One turn sends every row of this set to another row. A few are shown first. Where does it send the rows asked after them?
Q_202: [ 20 -10  -9  15  16 -12  10   4 -38   7 -15 -11   6  -6   9   0  23  23
  19  -6  61]
Q_600: [-12 -21  18  32  11  -9 -17   3 -28  -2  12 -18  -6   9  33 -36   4 -12
   9  -3  36]
Q_121: [ 13 -27 -14  -9  19 -15   3   7 -15 -22  -6  31 -24  -7  17 -30  -7  31
 -12  -6  28]
Q_598: [  6 -30   5 -15   4 -31 -15   2 -21 -18  22  19 -26 -21  29  -4  19  10
   6  -1  29]
Q_502: [ 18 -21 -22  25  21  -5  12  -4 -33   1 -16 -10  -5  -1  14  -1  17  29
  15 -15  57]
Q_404: [ -1 -29  -9 -22   7 -12   4 -30 -16  -2  32  12  -3   7  -6 -14 -16 -15
 -10  21  30]
Q_571: [ 12 -10 -16  31  11   7  -5   5 -44   9  16  -3 -16 -12  -2 -18   6  20
  -4 -29  45]
Q_43: [ 15  25  -4   2   3  12  13 -20 -30  -8  -5 -30   9  10  15 -22  11   0
  18  -7  28]
Q_841: [  4   1  -1 -25  -3  -4 -12 -26 -13 -38  12   6   1  13  34 -23  18   1
   5   3   9]
Q_241: [ -8 -19  -4  15  12 -16 -17  -5 -20 -23 -17  -6  -5  12  24 -32  34  -5
 -12  28  37]
Q_996: [  9 -26 -11   2  14   0   3 -41 -33  13  25  -7  16  11  -1  -4  -2 -12
   7  10  49]
Q_523: [ -7   7  -1 -26 -11 -12   5  -2  -9 -28   7   1  -5  17  18 -28  -5  -3
  -1   2   4]
Q_459: [  5 -26  13  14   6   4   1  -6   9 -11   6 -12  -5 -16  25 -42  -9  -6
 -14 -16  18]
Q_949: [  9 -18  -1 -22  13 -20   4  11  -9 -20  -4  34 -12 -11   6 -26   1  31
 -12   3  33]
Q_979: [ 14 -10 -12  -3  17   2  16 -31 -34  16  14  -8   5   5 -13 -19 -14 -12
  -1  17  48]
Q_303: [ 13 -28  -7 -26  21 -12   7 -39 -22  -6  16  14  -2   6  12 -18 -10 -11
   2  30  36]
Q_938: [ -2  14  -5  10  -8  12  -6 -12 -31  -7  13 -20  24  25   6 -16  14   1
   8 -18  29]
Q_17: [ -1 -10   0  19  16  14  11 -20   6 -21 -15 -16  -5  -6   0 -36  23  12
 -16   4  44]
Q_222: [ 16  -4  -1  20   5   8  -5   3 -37  14  20  -1   0 -21  -7 -16   9  20
  -3 -30  48]
Q_390: [  3 -37 -15  -2   5 -28 -14   0 -22 -24  15  16 -35 -13  28  -2  17  13
  -1  -4  26]

Q_979 moves to Q_303
Q_938 moves to Q_523
Now these:
Q_600 moves to Q_459
Q_571 moves to Q_121
Q_202 moves to Q_598

One turn sends every row of this set to another row. A few are shown first. Where does it send the rows asked after them?
Q_682: [-20  -5 -40  18  16  -1   2  13   4   4  -3 -14  20 -22  -6  11  16]
Q_584: [ -6  -9 -13  -6 -12   6   8 -23  28  19   3  -6   5 -31 -29  12   3]
Q_438: [ -6   6 -17  -5  28  -7 -16 -11   2   2  -4  -5   4  19 -12 -28   3]
Q_488: [-15   0 -19   4  18  19   9   0   2  -3   2 -13  17 -43  24  -5   9]
Q_4: [ -7 -10  -1   1  -9  13   3 -28  25  10  -8  -6  10 -37 -25   3   0]
Q_258: [ 11   7 -12 -18   8   2   7 -14 -34 -16 -29  -2   3  -4  10   5  -9]
Q_414: [ -9   1 -16  31   8  13 -17 -10 -13   6  -6 -17  15 -26  18  13  19]
Q_583: [ -1  12  -6 -21  25   5  -8 -18   4   2  14  -3  -2   8  12 -32   1]
Q_797: [-10  14 -14  -2  21 -26  -5 -31   2 -13  -4   3 -16 -32   4  13   0]
Q_675: [ -2  -6  -8  -4 -14  10   2 -34  14  26  -4 -10  -1 -35 -20  11   4]
Q_189: [ -3  -7  -3   9 -18  10  -7 -32  21  17  -1  -6   5 -26 -25  16   7]
Q_169: [-15   1 -17  21   4  13  -6   7  18  -8  26  -4  20 -19  16  18  20]
Q_978: [  0  12 -20 -20  18  -5  -9 -13   5  13  22  -4  -7  21   3 -17   8]
Q_740: [ 13  17   1  -5  -7  33   7  -4   1  -6  24  -6  -4 -23  13 -18  10]
Q_577: [  5  11 -19  13 -23  13  -1 -26 -13  -6  18   1  -8  22 -12 -13  10]
Q_630: [ -5   5 -18   5  -7  15  14 -14  -3 -23   4   4   5   8 -21 -35  -1]
Q_214: [  8   9 -20 -31  -2  -1  18   4  -1 -21  15  11   3  11   8  21  -4]
Q_777: [-11  15 -16  -5  18 -28   0 -24  14 -17  11   8 -14 -26   2  18   2]
Q_839: [ -8   4 -35   2   4   8   5  -2  -4  21  19 -16   2 -27  23  20  20]
Q_175: [  8   6 -20  -4  -5  -9  -2   2  -9 -22   0  10   8  25  -8  30   1]
Q_790: [-11  14 -16   5  16 -30  -9 -26   9 -16   6   7 -13 -21  -3  22   4]
Q_200: [ -8  17  -9  -3  17 -23  -5 -31   7 -16   8   6 -16 -30  11  15   2]
Q_346: [ -3  -6   3  -2 -16  17   2 -32  28  12   9  -4   5 -34 -14  10   4]
Q_10: [ -9  12  -2  13  12  40   2 -24  -2   8  -7  16  18  -1  19  22  -8]
Q_130: [-12 -10 -23  -2  -1   1   5  -3  -2  -2 -39 -17  12  -3  -5  31  -4]
Q_920: [ -7  13 -22   9   5  28   4 -19  -4  25   2  13   9  10  10  38  -1]
Q_621: [ 11  12 -13  26 -14  13 -16   5   2  -3  17  -5   3   8 -21   6  21]
Q_378: [  5   3  -7   1   6  -1  -3  -3 -17 -34 -26   6  17  10  -7  10  -7]
Q_473: [-16   9 -27 -11  22  30  28  -7   6  15  -8  14  16  -8   5  15 -13]
Q_587: [-18   7 -12   9  18  34  13  -7  16  -3  -5  21  27   1   1  18 -11]
Q_156: [ -2   8 -33 -11 -11  10  24 -14  -7  -5  14   0  -7   8 -17 -28   2]
Q_356: [  8  13 -33 -11  -7  10  17  15   7   9  27  -7  -6  -8 -16  -4  15]
Q_102: [ 15  13  -3 -28  -2  11  11 -15 -20 -19   3   5  -2  -2  28  12  -6]
Q_728: [-12   8 -33   5  18  22  13 -13 -10  26 -21   9  13   2  -4  26  -8]
Q_386: [  1  11  -6  -5  23   1 -22 -25 -11   9  -2  -8  -4  14   7 -27   5]
Q_394: [ -4  -2 -18 -15 -17   8   8  -7   8   6   2 -12   0   3  19  48   3]
Q_47: [ -3   9  -9  -2  18  -3 -22 -12  12  -2  18   1   3  28  -4 -17   8]
Q_15: [  3   9 -29   3 -14   9   8 -26 -26   3  -1  -7 -11  10 -15 -24   5]
Q_558: [  3  11  -6   5 -16  24   7 -28  -9 -18  16   3  -3   6   0 -30   3]
Q_501: [ 15  14 -16   5  -2  19  -2 -11 -29  15 -11 -20  -9 -22  -4 -15  12]
Q_114: [ -5  -3   4   0  -7  21  -3 -20  -5  -9 -29 -15   9 -12  25  27  -4]
Q_72: [  3   6 -13  17   7  16   0  10  -2 -14 -14  -9  13 -16 -27 -25   7]
Q_589: [-12  13 -11   6  21 -27  -9 -27   8 -22  -3   6 -10 -27  -2  13   1]
Q_858: [-14  -8  -7   0  -7  11   4   4  25 -23  -9  -3  20   3   3  35  -2]
Q_707: [-10  -4 -13 -29   0  17  25  -5   9  -6 -15 -12   7 -20  22  20  -9]

Q_130 moves to Q_858
Q_378 moves to Q_175
Now these:
Q_920 moves to Q_473
Q_675 moves to Q_4
Q_200 moves to Q_797
Q_47 moves to Q_978
Q_356 moves to Q_740
Q_488 moves to Q_414
Q_15 moves to Q_630

One turn sends every row of this set to another row. A few are shown first. Where does it send the rows asked after them?
Q_918: [-14  60  16  16  43  35 -31 -23 -16  -8  31  -2 -12   9  -6 -30 -26  18
  19  23  18  31 -16   6 -43   8  -8  -1   7 -34  22 -14   4]
Q_947: [ -6  10 -22 -12  54   5 -25  -8 -15   3  16 -11   1 -16 -11 -11  12  12
  17  32 -20  35 -15   6 -46  22   2 -18  10   1   9   4   2]
Q_359: [ 39  19   0  16  50   1  -6 -13 -30   4   7  -9 -23  17  -1 -32 -13  -3
   3  16  -6  27 -19 -10 -44  28  16 -18  37   3  16  -9 -11]
Q_748: [ 36  17  -2  12  47   1   1 -17 -23  -7   4  -2 -31  16  -4 -29 -12  -3
   5   5  -6  27 -16 -13 -38  28  23 -12  36   5  20  -3 -17]
Q_164: [-21  58  -6  -2  28  19 -12  -5  -7   2  15  12 -12 -10  13 -23  -2  19
   9  17   3  20 -10 -30 -22   7  45 -14  -6 -13  28 -23   1]
Q_273: [-47  54  12   9   6  31 -28  -8 -16  10  36 -10 -23  26   6 -38 -27   7
   5   1   5   0  27 -15 -38  22  21   3  47   3   5   7 -10]
Q_622: [-23  76  -2  -1  35  25 -13 -13 -10 -11  20  13 -10  -6  16 -21 -13  20
  15  10   0  21  -5 -28 -18   5  41 -10   2  -9  21 -26   1]
Q_824: [-54  50  11   7  13  24 -24 -10 -15  14  31  -6 -32  25   4 -39 -32  13
  11  11   2   2  27   0 -28  15  21  11  42  -2   7   2  -7]
Q_59: [ -1  35 -15   3  20 -16 -15  -5 -32  11  39 -30 -21  28  14 -14  -4  12
  21   6 -21   9   2 -15 -21  23   5   0  54  20  -7  15 -16]
Q_521: [ -8   6 -20 -10  51   6 -26 -11 -23  -7  15 -13  -6 -18 -14 -15  10   7
  16  40 -18  32  -9   8 -48  16  -9 -19  21   4   3   7  -7]
Q_714: [ 29  19   0  21  50   4  -1 -14 -28  -7  10  -3 -28  14  -1 -37 -13  -2
   4  14 -11  31 -30 -15 -46  19  27 -14  31   3  22  -2 -11]
Q_112: [-15   2  -2   2   9  23 -18 -17  -3 -10  27 -14 -29  17 -23 -27 -10  14
  12  34 -26  30  23  -8 -36  38   3  -9  48  33  13  18 -10]
Q_470: [-10  61   1   7  -9  27 -28  -3   6 -19  46 -13   6  14   9 -14 -13  42
  36  14 -10  19  19 -22 -15  21   6  -5  37   6  10   7  -1]
Q_567: [-21   8 -11   3   9  21 -15 -15  -4 -18  32 -18 -24  19 -12 -33 -22  13
  13  26 -17  30  21 -12 -43  49  -4  -6  51  29   3  19 -17]
Q_437: [ 33  10  -1  15  43   8  -2 -14 -36  -1   9  -6 -38  12  -6 -32 -13  -7
   4  17  -3  25 -18 -17 -39  27  24 -11  32   4  22  -4 -13]
Q_840: [-48  53   8   6   7  23 -18  -5 -11  11  29  -9 -25  33   4 -36 -24  10
   3   4   4  -5  25 -10 -35  12  20  14  47   6  10   1  -8]
Q_532: [ -1   7 -23  -5  53   7 -23  -2 -22  -3  21 -10  -2 -17  -5 -13  19   9
  22  38 -20  31  -6   2 -33  20  -9 -15  13   4   3   6  -5]
Q_884: [ -2  43 -22   0  16  -9 -21 -13 -30  16  39 -22  -6  25  12 -22  -4   6
  24  -2 -18   6   8 -18 -23  27  12   5  55  16  -2  21 -20]
Q_13: [ -4   8 -25 -10  53  13 -20 -15 -20   2  18 -15   1 -16 -13  -7  10   6
  19  34 -23  43 -15 -14 -39  23  -2 -16  23  10   2   1   0]
Q_332: [-22   7  -6   6   8  19 -10 -20  -6 -12  31 -16 -31  20 -21 -35 -16  16
  13  33 -16  22  15 -12 -39  43  -5   2  53  32  12  17 -12]
Q_578: [-22   4   1  -2   9  28 -13 -14  -9 -21  34 -16 -20  16 -16 -29 -25  20
  23  29 -19  35  21 -15 -41  42   0 -12  49  31  13  17 -13]
Q_618: [-23  58  20   9  34  41 -32 -18  -3   2  22   7 -11   4  -9 -35 -25  18
  19  21  15  31 -11   2 -46  22  -5   7  13 -40  16 -10   7]
Q_298: [-14   7  -3   4   9  17 -13 -15  -8 -14  31 -14 -30   6 -16 -33 -20  14
  16  27 -21  34  23 -14 -45  42  -8  -5  45  32  12  25 -15]
Q_425: [-10   9 -16  -5  53  10 -17 -14 -26   0  20 -18  -3 -22  -8 -14  16  11
  25  34 -20  38 -10   9 -37  21  -5 -15  18   8   3  11  -3]
Q_421: [-25  59  16   8  42  41 -28 -11  -6   5  29  -2 -13  12  -8 -42 -18  18
  13  27  15  32 -11   5 -43  14  -5   0   6 -39  17  -5   7]
Q_244: [ -7  13 -19 -11  53   7 -20 -12 -25   3  22  -3   3 -19 -10 -10  16   3
  14  37 -16  30 -12   1 -45  12  -8 -23  19   4   5  -1  -6]
Q_178: [-16  52  21  11  39  41 -28 -14 -10  -2  29  -4 -20  18  -4 -41 -18  22
  23  22  21  29 -11  -5 -40  10  -9   3  12 -43  18  -6   8]
Q_340: [ 35  17  -8  21  37  -1  -6 -17 -34  -5   3  -5 -28  11  -2 -30  -8   0
   6   9  -9  28 -24 -20 -39  17  24 -15  35  10  15  -6 -13]
Q_943: [-21  63 -10  -2  27  25 -12  -5 -11   0  16  19 -18  -8  13 -19  -2  23
  11   5   2  12   0 -20 -16   6  45  -6  -7 -14  22 -14   6]
Q_546: [-46  51  16   7   9  30 -21  -9 -19  13  33 -10 -29  19   4 -45 -27  16
   8   2   5   4  33 -13 -42   8  21   9  41   2   9   7  -6]
Q_168: [ -1  39 -20   0  10  -9 -18 -15 -30  11  47 -30 -10  19   8 -24  -7  11
  25   2 -23   5   9 -14 -22  34  11  -6  50  27  -4  12 -20]
Q_652: [-14  53  19  17  46  31 -38 -11  -8  -5  25   2 -16   8  -2 -40 -22  18
  21  33  14  27 -16   3 -46  16  -5  -2   9 -40  25  -6   8]
Q_973: [-17  62  16  15  34  35 -34 -15 -17  -5  28  -2 -25  16  -3 -39 -28  13
  17  20  17  28 -15   1 -45   5  -4   2   9 -38  22  -5   3]
Q_93: [-24  60   4  11  -5  27 -32  -6   8 -17  46 -19 -10  16  -5 -11 -13  48
  30  19  -9  11  14 -24 -19  21   0  -2  34  12  14   6  10]
Q_709: [-16  72  -5   1  30  23 -10  -6  -7  -4  20  19 -18  -5  12 -22 -12  25
  12  11  -1  19  -7 -27 -18  13  41 -21  -5 -11  27 -17   8]
Q_984: [-53  45   9   0  15  30 -25 -16 -22  10  27 -12 -26  24   0 -38 -31  12
   9   5  10   5  27 -16 -40  25  25  11  47   1   8   9 -11]
Q_315: [ 32  14  -7  22  46   7  -4 -24 -31  -5   8   3 -27  15  -5 -27 -15   1
   5  12  -3  32 -25 -24 -42  19  16 -18  34   4  19 -11  -7]
Q_654: [-26  62  -7   3  29  21  -9 -14  -6  -4  12  27 -14 -15   4 -20  -5  21
   6   8   5  18  -8 -25 -22   8  38 -12  -2 -11  20 -20  -3]
Q_632: [-16  66   7   6  -9  23 -30  -8  10 -19  44 -15 -15  19   3 -10  -6  45
  26  18  -7  21  15 -28 -13  23   7  -1  26   4  12   7   2]
Q_302: [  4  34 -22  -4  18 -17 -14 -12 -29  13  40 -30 -16  19  10 -27  -9  13
  24   0 -20  10  14 -17 -23  22   5   3  46  23  -2  13 -22]
Q_940: [-25  64  -4  -3  28  26 -14  -3  -6  -2  18  21 -18 -12  15 -16  -4  14
  17  11   1  15   3 -26 -16   5  40 -20  -1 -10  30 -13   7]
Q_142: [ 32  18   1  10  50   4  -3 -17 -33   0  12   8 -22  16   0 -35 -12  -8
  11  14 -14  25 -20 -12 -49  25  15 -16  44   8  13  -8 -12]
Q_106: [ -6  40 -19   1  12 -16 -20  -5 -24   9  41 -29 -11  23   9 -14  -6   9
  22   6 -24   4   8 -14 -18  28   2  -2  46  32   3   8 -17]
Q_614: [-20  58  -5   4  -7  33 -29  -8   7 -19  49 -17  -6  17   6 -18 -15  48
  31  16  -6  13  22 -25 -22  22   7  -6  37   5   5   5   6]
Q_551: [-15  53  25  15  41  44 -31  -6  -8 -12  32  -6 -21  11 -11 -34 -22  20
  19  23  15  29 -11   3 -39  12  -6   1   5 -38  19  -3   4]
Q_799: [-28  63  -9  -6  18  23 -17  -6  -3  -7  16  21 -15 -13   4 -22  -4  27
  15  12  -1  17  -6 -25 -19   2  35 -17  -7 -13  22 -17   1]
Q_392: [-14  62  -1   5  -4  25 -31  -1  12 -16  44 -15  -9  11   5 -11 -16  48
  28  10  -5  17  25 -30 -21  14   2  -3  31   2  10  10   5]
Q_233: [ -7  10 -22  -5  54  10 -16 -10 -21   0  14 -13  -3 -22  -8 -15  17  13
  12  43 -19  37  -9  -5 -40  25   4 -22  19  11   3   6   0]

Q_470 moves to Q_884
Q_840 moves to Q_332
Now these:
Q_425 moves to Q_940
Q_244 moves to Q_654
Q_142 moves to Q_618
Q_164 moves to Q_714
Q_392 moves to Q_302
Q_551 moves to Q_532
Q_233 moves to Q_709
Q_973 moves to Q_521
Q_273 moves to Q_567
Q_112 moves to Q_632

One turn sends every row of this set to another row. A few are shown first. Where does it send the rows asked after them?
Q_617: [  6  -6 -32 -13  14 -16   8 -56 -15 -30  -7 -23 -12 -35]
Q_934: [ 10 -12 -13 -21  29  14  30 -67  13 -29 -28  -7  -2 -45]
Q_308: [ -1 -20 -36 -20  13   9  22 -57  12   5 -33 -28 -25 -10]
Q_122: [  1 -14  11  -5  -9  10  -8 -49  16 -25 -24 -35 -30 -16]
Q_770: [  1   0 -25  -1  13  30   3 -54  18 -31 -20 -12  11  -7]
Q_187: [-10 -46  -6 -24  19  -1 -13 -47   2 -55 -10 -24 -22   2]
Q_454: [  9 -18 -39 -22  14 -12   3 -32  12 -50   9 -26 -19 -17]
Q_452: [ 16 -12 -46 -22  22  -4  -2 -37   5 -46  -1 -30 -19 -27]
Q_575: [  9 -34 -30 -16  -4   2  14 -52  30 -66 -22   1 -17 -25]
Q_207: [  9 -18  -6  13 -12   4  12 -56  -8 -39 -38 -29 -25  -9]
Q_819: [ -1  -9 -19 -31   1 -12   1 -30  -7 -44 -10 -37 -19 -27]
Q_306: [ -9 -52   4  -5   7  19  26 -52  11 -20 -33 -21   6   0]
Q_242: [ -2 -63 -22  -6   5  34  17 -63  21 -33 -11  -8 -12 -15]
Q_105: [ -3 -43 -11  -4   5  29  27 -54   0 -21 -37 -20   3   7]
Q_903: [  6 -63  -6  -5   7  33  17 -33  27 -37 -29 -22  -7 -15]
Q_449: [  7  -4 -11 -20   7  -2  17 -53  25 -10 -39 -16  -2  -4]
Q_950: [ -9  -2 -22 -15  -1  -2   5 -27 -14 -38 -12 -34 -14 -29]
Q_657: [ -3 -54 -26   6  10  34  21 -66  25 -27 -23 -16  -3 -12]
Q_908: [-11 -36 -19 -24  27   4  36 -34  29 -48 -12 -45 -26 -17]
Q_387: [ 13 -46   0   5   4 -26  18 -43  13 -25 -18 -27 -19 -10]
Q_547: [ 16 -23 -14 -22  32  29   0 -61  10 -26  -7   5 -10 -28]
Q_863: [-17 -30   4   4  34   6  -4 -22  -2 -37 -22 -20 -12 -21]
Q_902: [-18 -30 -35 -14  22  16   8 -68  20 -62 -31  -8 -14 -32]
Q_843: [ 29 -24 -41 -18  19  14  30 -45   7 -48 -41 -15  -3 -27]
Q_206: [  4 -48  -4   1  26  -3  -5 -26  15 -29 -30 -32 -36 -29]
Q_768: [ 13 -18 -41 -24  17  -8  11 -53 -20 -26 -10 -15 -18 -32]
Q_288: [  2 -56  -1   4   8  24  29 -24  24 -33 -19 -25  -3 -16]
Q_310: [-12 -52 -28 -36  21  27  15 -45   5 -46 -28 -28 -27 -40]
Q_905: [  6 -41 -26 -11  40   1  12 -50  19 -63 -24 -39 -30  -5]
Q_333: [-11 -13 -11   4   2   8  16 -49  18  -3  -6 -34 -16 -38]

Q_310 moves to Q_843
Q_105 moves to Q_950
Q_617 moves to Q_306
Now these:
Q_207 moves to Q_863
Q_934 moves to Q_449

